The rows below come in pairs that one turn or mirror swaps. Which row does each named row swap with?
k780: [ 15  16  -8  20 -16  12  -6 -12  46 -16  -2 -23  12 -12  11  73  -9]
k735: [-19 -11   6  13  -8  25  10  -9  41 -14  -7 -20  19 -13   0  69  -8]
k506: [ -8  40  24   3  21   0  13  13  22  18   8 -22  29  23  11   9 -20]
k892: [-15  -9   2   3   7  26  18  -7  62  -1 -11 -20  -1  -3   7  63  -8]
k379: [  3  13  22   2  33 -17  -4  20 -21  15  -9 -15  -1  20  -7  18 -14]
k788: [  6 -10  12   3  20   3   7  29  31   2 -19 -12  34  10  40  -5 -24]
k509: [  8  18  16   5  34 -10   5  14 -21   2  -6 -18  14   9  41   9 -25]
k106: [  9  -2   1  11   1 -24  -5   6  -6   2 -28 -13 -16   0 -22  59 -12]
k518: [ 17 -25 -28  17  -6 -19 -12   2   7  -6  -3  -7  -9 -15  -1  54 -20]
k825: [  6 -15  17  30 -13  28  -6   6  13   4 -41  -7  16  -4   3  63  -6]
k461: [  0  21 -14  21  -9 -10 -16   0  27 -15  -7 -14 -33 -15  -4  58 -18]
k398: [ -5  10 -16  18  31 -21 -34 -12  16  -3 -14 -20  -1 -23  22  72 -23]
k389: [ 38   2  -4  12  39 -19 -21  19  36  -6  -1 -15 -10  -4  34  12 -26]
k258: [-15  44  23   9  28   3 -11  15   6   5  18 -21  -3  18  13  16 -16]
k940: [ 26 -19 -20  -2  16 -23 -13   9  37  -8 -12  -9 -29 -16  11  36 -27]
k785: [ 19   8 -24  15 -13 -19   3   2  46  -7 -19 -10 -18 -16  -3  45 -27]
k43: [  7   4  18  19  47  50  -8   7  17   5   5 -14  10  21  21  32 -20]
k687: [ -1  -7   6  -5  45  23  11  14  53   7   7 -12  -8   7  29  10 -18]
k618: [ -8  23  22  16  -1  -1  -3 -11  34  -2 -11 -37  36   8  12  76  -4]
k300: [  8   3  -9  15 -13 -17   8 -11  -3 -15 -33 -19   0 -15  16  68 -20]
k834: [ 26  27   8   8  34  13 -11  14  30  -2  25 -16  15  10  39   6 -20]
k592: [ 20 -13 -11  27  16  42 -10  -6  34  -9 -14 -10 -11  -2   5  68 -21]
k927: [ 25 -13  21  23  28  24 -14  31   4  10 -22   2   6   7  26   5 -17]
k350: [  9 -12   5   3  43  16  -1  23  31  -7  16  -5   0  -4  28  -5 -24]
k833: [-13  25   7  12  56 -12 -31   0   4  10   2 -24  17  -4  32  43 -23]
k156: [ -1 -19  -4  14 -20   1  12   7  44 -10 -40 -17  31  -7  18  49 -18]
k309: [-11   4  18   8  24   0  -3  11 -17  15  22 -18  36  21  13  25 -13]
k609: [-25  20  35  -9  21   5   4   1  15  14   4 -32  35  22  10  46  -8]
k605: [ -4 -17  -8  16 -23 -13   2  -2  39  13 -39 -16   1  -6   4  55  -8]
k739: [ -5   0  19   2  24  -7   0  23  19  31 -10 -14  17  21  29  -8 -14]

Swapped with k605: k739
Swapped with k609: k940
Swapped with k834: k780
Swapped with k788: k156
Swapped with k43: k592
Swapped with k518: k309
Swapped with k398: k833

The rows below come in pairs that one turn or mirror swaps. Which row does each named row swap with?
k176: [-23 -44  33   4  23   1  26 -10  14  -3  -1   4 -11 -18 -18  17  -8  16
  23]
k478: [-16 -44  29   2  30 -23   4  -1 -22   5  -4   6 -13 -34  -9  14  10  14
  -4]
k243: [  4  10 -14   0  16  20   8 -29  38  -2  26   1 -22   6 -13  -7  -5   9
  12]
k532: [ 15  27   2  35   6  -6  30 -23  12  -9  18  21  -8 -12   2 -29 -22  27
  24]
k950: [  5  26  -2  42  12 -18   2  24 -21  17  46  11 -19   5  17 -25  16  13
  -8]
k704: [ 21  16   4  48  19 -28  -4  27 -23   6  50  10 -25   3   5 -17  12  10
  -2]
k15: [-25 -34  40  -1  13  -2  14  -5  14  -6   0  11  -6 -30 -25  17  -9  16
  21]
k255: [ -1  -8  19  45  14 -34 -16  33 -24  16  45  18  -2 -11   8 -14  15   6
 -12]
k296: [-30 -49  40  18  22 -23   4  14   2   1  10  11  10 -27  -8   8   7  15
   3]
k954: [ -4  -6  -8  -7  20  20   2 -14  34   4  38 -10 -29  11 -23   6   5   7
  11]
k584: [-16 -42  42  17  40 -12  16  20  -6  11  -1  26  -8 -26  -7  10  24   5
  15]
k423: [  1   6 -11  -7  18  20  -2 -23  33  -1  33  -5 -21  11 -15  -2   5  11
   9]
k55: [ -4  -3  -7  -7  20  17  -3 -19  33   2  31  -3 -25   7 -28   8   5  -2
   8]
k450: [ 11  25 -13  21  12   4  19 -28  25 -10  23  14 -20  -5   0 -23 -23  20
  26]
k848: [ 13  23  -6  34  13  -7  32 -19   8 -10  23  21 -12 -12  15 -33 -21  26
  24]
k929: [  8  21  -8  28  12  -7  29 -27  18 -10  25  22 -14 -11   2 -26 -27  23
  22]
k5: [-25 -49  49  21  19  -3  14  22   7   8   3   4  -4 -14 -12  11   3   6
  16]
k876: [ 12  -2  14  31  23 -34 -10  13 -44  16  24  13 -21 -24  10 -16  17   7
 -12]
k203: [-10 -44  41   6  16   1  24  -1  13 -10  -3   6  -1 -22 -25  15   3  22
   6]
k827: [ 19  26   2  44  13 -12  -4  17 -20  17  41  12 -20   9  10 -26  12   2
  -2]
k147: [  0   1  25  62  15 -21  -1  40 -22  20  36  13 -12   3  11 -16  11  -2
   1]
k900: [  6   0  25  45  36 -25  -1  31 -29  22  27  30 -14 -13   2  -8  32  -6
   0]

Swapped with k954: k532
Swapped with k423: k929
Swapped with k584: k900

The rows below come in pairs that one turn or mirror swaps. Which row does each named row swap with?
k181: [ 35  -2  -9  34 -23  10  35  -2  12  32  10 -19  10  -8  22  13  21]
k206: [ 32  19  -2  30 -17   2   9   3   6  28  29  -8   2 -23  40  13  19]
k913: [ 22  11 -14  32   3 -14  25 -17 -15  20  26 -15  13 -26   3   0  25]
k288: [ 28   6 -11 -11 -24  -1  13  29  29  20 -11  17  16  -3  35  21 -21]
k904: [ 37   6   1  25 -11 -16  20  -6  -6  25  28 -14  13 -30  27  12  32]
k452: [ 12 -18  -8  -4  11  11 -27   5 -10 -11 -25  38  18   2 -11  18 -11]
k503: [ 23  10  -2  25 -24 -19   3 -20  -2  13  19 -23   6 -45   6   3  15]
k614: [  5 -27  -9   5   4   3 -12   2 -19 -26 -31  24   6 -12 -17  17  -3]
k944: [ 17 -27 -14  13  -6   8 -17  -3  -4  -4 -44  28  36 -17 -12  -2  -9]
k922: [ 18  -4  21  -4   2  12 -18  26  17  17   8  11  41  11  -3  -3 -19]
k559: [ 13 -21 -19  -7  12 -17  -5 -10  -7 -11 -34   4   5  -1 -19  30  11]
k886: [  8 -12   2   0  14 -12 -16 -14 -15   2 -41  36   2   3  11   2   0]
k439: [ 11 -13  24  -1   1  12 -19  10  18  22  21  12  43  -3   3  -8 -11]
k208: [ 31  19  35  18 -15  -9  36  -1  -6  -4   4  -9  -2 -29   7   6  17]
k691: [ 23 -44 -12   9   5 -14 -10  25  -1 -14 -28  20  19  -7   9  28 -16]
k613: [ 14   7 -18   9 -25  19  19  27  14 -13 -25  26  13  -6  38  13 -14]
k754: [ 28  14 -23   8  -9   1  16  30  25   1 -19  22 -14  -5  36   8  -9]
k637: [ 31 -40 -24   8   5  16 -22   1 -19  -1 -28   9   8 -29  -3   3  23]
k65: [ 45 -14   2  38 -20 -10  12  16   7   8  37 -14  16 -26  21  12  -3]
k91: [ 28  16  17  30  -7   1  13 -18  -6  24  27  -4 -11  -5  14  -9  14]
k34: [ 12 -13  30 -11  11 -19  10   7 -18   0 -38  21  16 -21 -13  14   7]
k530: [24 -2  7 13  8 17 -2 32 13 35 17  7 51 -8  0 -3  0]
k751: [  0  -7  -2   9  -4  -7 -10   9 -35 -18 -34  25  15  -8 -19   4  17]
k196: [ 23  22  -8   8 -23   2  12  34  23   9 -13  13  -2  -6  44   6 -15]
k42: [ 40 -24 -18  13 -28  19  13 -15 -17  14  18 -10   1 -27  19  10  29]
k458: [ -8 -18 -21   9   9  -9  -1 -19 -22 -21 -35  16  17 -11  -1  14   8]
k349: [ 23  15   5  19 -23 -14  27  -1 -24  17  19  -8  12 -12  15   9  42]
k762: [ 22   3  13  13  -5  19 -19  34  34   9   2  -1  31  -7  -1  -5 -20]

Swapped with k458: k913
Swapped with k886: k91
Swapped with k196: k922
Swapped with k208: k34
Swapped with k503: k559
Swapped with k754: k439
Swapped with k904: k614

